In the rows, zero is written as 128.
The rows of X fall into 4 groups, which share some directions, and each row is roughly a mix of its group's hidden directions, except some rows that fit no group.
X, 147 rows:
[[106 106 123 136  69  88 122 131  86 164]
 [108 149 114 119 201 109 111 173 125 116]
 [150 140  91  69 167 155 112 148 157 120]
 [ 56 134 161 155 146 105 135 152 101 135]
 [195 139 109  89 130 148  83 122 125 110]
 [ 92 155 176 123 143 132 110 171 113  80]
 [133 139 146  95 111 173  99  96 168  84]
 [154  98 135 119  73 112 144  65 127 134]
 [ 86 125 201 150 115 138 150 124 154 111]
 [140 119 109 101 134 164 101  99 159  64]
 [106 141 166  86  75 145  99 134 126  91]
 [168 111  92 150 143 103 145 142  63 139]
 [ 99 153 109 127 163 118 135 192 103 165]
 [156 105  61  99 120 114 147 157 151 152]
 [ 98 145 131 139 171 160  78 145 132  80]
 [113 115 167 116 106  83 148 100  97 180]
 [114 132 150 152 139 187 101 132 162  78]
 [134 118 109 108 121 159  67 123 119  68]
 [103 143 116 155 164 102 145 168  95 179]
 [104 123 131 150 122 112 194 124 107 184]
 [174 125  91  74  83 132 128 104 139 144]
 [121 141 111 117 162 179  90 151 152  79]
 [ 82 127 178 123 157 128 106 173 120  92]
 [ 89 153 149 136 168 158 102 176 134  95]
 [ 70 130 135 150 152 137  82 155 121  85]
 [174 129  91 143 145 145 177 126 167 161]
 [121 131 141 130 127  99 197 141 130 185]
 [164 162  79 113 141 146 146 137 165 173]
 [159  93 124 154 113 116 148  55 146 131]
 [112 146 123 156 151 144 187 147 164 173]
 [164 104 169  93 139  94  90  93 120 105]
 [ 65 118 146 164 142  89 162 142 110 146]
 [131 160 125 114 156 183  81 149 154  98]
 [146 137  95 133 131 141 184 114 164 182]
 [167 117  74 118 120 110 160  94 139 173]
 [ 88 170 115  91 143 169 118 170 110 147]
 [117 145 113 164 122 112 184 147 136 187]
 [ 99 111 149 122 107  81 182  85 114 125]
 [ 84 113 202 129 120 122 158 103 127 121]
 [129 146 101 148 168 144  98 174 141  75]
 [141 133 131 158 168 162  93 142 152  69]
 [ 78 131 189 127 127 141 111 131 147  80]
 [142 140  86  72 169 108 109 151 126  94]
 [141  99 183 153 100 138 126 151 140  72]
 [103 127 113 118 150 178  80 139 131  74]
 [179 127 100  69 130 118  92 113 113 105]
 [131 126 144 114  58 105 125  74 120 148]
 [141 100 175 138 126 158 113  64 144 104]
 [122 155 122 131 183 166 100 179 139 105]
 [201 110 108 152  97 137 142 100 146 146]
 [142  98 166 125  68 140 145 122 143 178]
 [158 116 105 109 102  74 162 125 103 173]
 [146 137 111 153  99 116 161 139 116 203]
 [126 155 155 134 140 129  86 157 150  60]
 [101 160 158  95 130 143  69 154 136  94]
 [182 132 113 128 114 183  99 139 161  99]
 [130 169 131 118 157 161  80 172 142  96]
 [127 117 145 145  75  95 148 131  90 182]
 [108 159 164 152 143 180  82 133 129  96]
 [120 131  81 107 163 194 107 142 127 111]
 [122 176 135  68 155 124  96 163 145 118]
 [ 71 157 168 156 138 130 135 179 135 128]
 [125 124 127 188 126 131 187 138 134 173]
 [110 157 135 109 119 182  96 149 162  83]
 [ 89 144 159 168 166 114 126 176  96 132]
 [111  69 121 158 146 121 151  96 134  78]
 [137  89 137 139  89  89 160  72 139 116]
 [186 127 131  82 146 153 124 101 157  92]
 [135  98 131 133  88  87 167  93  99 167]
 [117 161 132 151 186 168  95 166 126 127]
 [162 157  76  97 138 115 122 168 121 167]
 [117 125 132 100 119 163  65 121 129  74]
 [ 71 129 181 162 111  99 134 124  99 133]
 [167 136 104 126  89 124 157 118 130 196]
 [148  91  78 134 171  90 115 115  92 141]
 [148 155 115 177 149 167 178 154 142 144]
 [152 113  80 113 115 151 166  96 180 120]
 [111 127 104 173 186 108 136 168  98 140]
 [147 144  78 103 173 176 106 150 144 133]
 [133 142 160 131 180 169 121 123 153  73]
 [ 90 129 187 170 107 116 122 100  96 140]
 [ 97 161 116  74 150 163 117 165 148 102]
 [133 143 146  75  64 101 115 133 111 152]
 [155 108  90 143 150 169 128 157 186 135]
 [176 133  89 131 124 117 156 122 122 195]
 [ 93 177 164 117 137 144 157 175 124 157]
 [121  90 147 158  79  87 128  91 100 110]
 [143 102 103 115 119 152  78 110 109  67]
 [130  91 142 168 104 109 182  85 148 129]
 [154 148 176  96  86 109 123 141  80 141]
 [144 121 133  73  72  92 116 109 114 155]
 [106 168 132 113 158 167  91 184 124 119]
 [166 137 132  97 137 151  66 123 118  81]
 [101 148 169 146 152 138  99 169 129  74]
 [ 98 136 175 133 127 163  94 128 143  69]
 [106 113 155 175 118 126 186  88 150 138]
 [154 136  64 148 166 118 139 153 109 166]
 [ 98 103 166 190 158 116 165 133 120 129]
 [133 126  77 107 192 101 124 156 119 105]
 [151  95 152 127  83 133 132  63 138 103]
 [ 79 118 141 164 155  90 163 160 102 146]
 [139  93 149 164 137  99 196 116 120 149]
 [145 109 138 114  63 103 141  75 115 149]
 [144 100 116 131 125 159 158  79 179  94]
 [117 121 159  88  54 127 121 100 123 110]
 [ 74 142 136 156 128 125  95 167 110  78]
 [115  99 156 182 104 125 177 106 137 161]
 [159  95  89 106 139 122 176 108 175 138]
 [122 100 142 168 162  91 182 128 126 164]
 [103 109 102 128 185 185 123 132 124  96]
 [136 158 117  73 162 157  90 166 134 111]
 [106 150  84 114 148 141 138 182 144 175]
 [151 107 126  86  78 124  89  88 105 109]
 [113 110 114 109 111  66 102 151  75 130]
 [ 85 130 116 110 149 164  97 125 153  69]
 [160 123  76 132 141  87 160 131 122 179]
 [129 124 159  92  89 116  66 106 114  98]
 [149 110  79 170 150 137 147 103 145 178]
 [155 116  72 111 162 132  86 142 128  84]
 [154 168  99 119 167 159 158 151 174 132]
 [138 150 145 160 114 104 154 122  94 197]
 [180  97 108 121  95 119 136  75 140 161]
 [147 114 165 104  63 102 127  86 115 129]
 [125 121 114 143 119 110 188 119 106 193]
 [112 141 155 129 155 173  94 153 147  71]
 [115 155 101  98 125 113  74 161  79 141]
 [118 144 157 151 149 154  88 122 161  67]
 [117 106 122 121 118  93 205 105 145 152]
 [124 113  96 120  84 101 103 109  74 165]
 [ 62 143 158 147 107  84 136 136 107 148]
 [114 122 139 124 109 134  61 126 127  65]
 [126 149  84 160 179 126 116 182 130 116]
 [ 82 110 138 162 169 126 162 144 155  86]
 [119 149 155 146 107 164 158 132 198 117]
 [120 105 120 104 133  78  77 138  80 106]
 [ 81 117 143 187  99 131 176 125 137 122]
 [130 179 133 102 143 181 154 158 161 146]
 [173 125  82  81 138 112 159 128 143 166]
 [110  99 121 146 148 126  79 127 101  63]
 [ 97 107 117 171 148 158 190 118 144 148]
 [156 124 101  94 132 182  85 112 160 103]
 [ 98 151 115 110 154 123 132 204 105 145]
 [178 107  81 161 156 141 127 122 167 104]
 [123  79 123 164 102  80 150  83 117 128]
 [158 107 116 110  80  91 145  84 123 167]
 [148 109 110 122 116 133 194  89 174 133]
 [137 162 133 108 124 178 135 192 159 128]]
Here is one row of each group, with its name. Which group are the others in?
[126  89 115 139  89  63 130 115  89 131]  P
[ 54 133 132 155 141 119  97 168 121 113]  L
[145 140 108 178 193 105 124 146 151 113]  Z
[138 158  94 133 170 171 131 167 172 126]  A

[144 114 130 175 123 143 155  57 152 135]  P
[ 65 146 147 135 139 132 132 168  90 166]  Z
[160 124 153 183  97 157 168 118 158 142]  P
[ 81 118 154  91 102 127 105 107 173  94]  L
[207 136  97 116 119 159 112 113 146 136]  P
[ 82 109 183 164 112  97 145 143 101 134]  L
[179 122 115  98  85 143 112  76 150 120]  Z
[130 131 125  69 122 120  63 118 113  95]  L
[142 119  96 101 139 168  95 117 164  73]  P
[127 128 141 163 123 120  58 111  80 112]  P
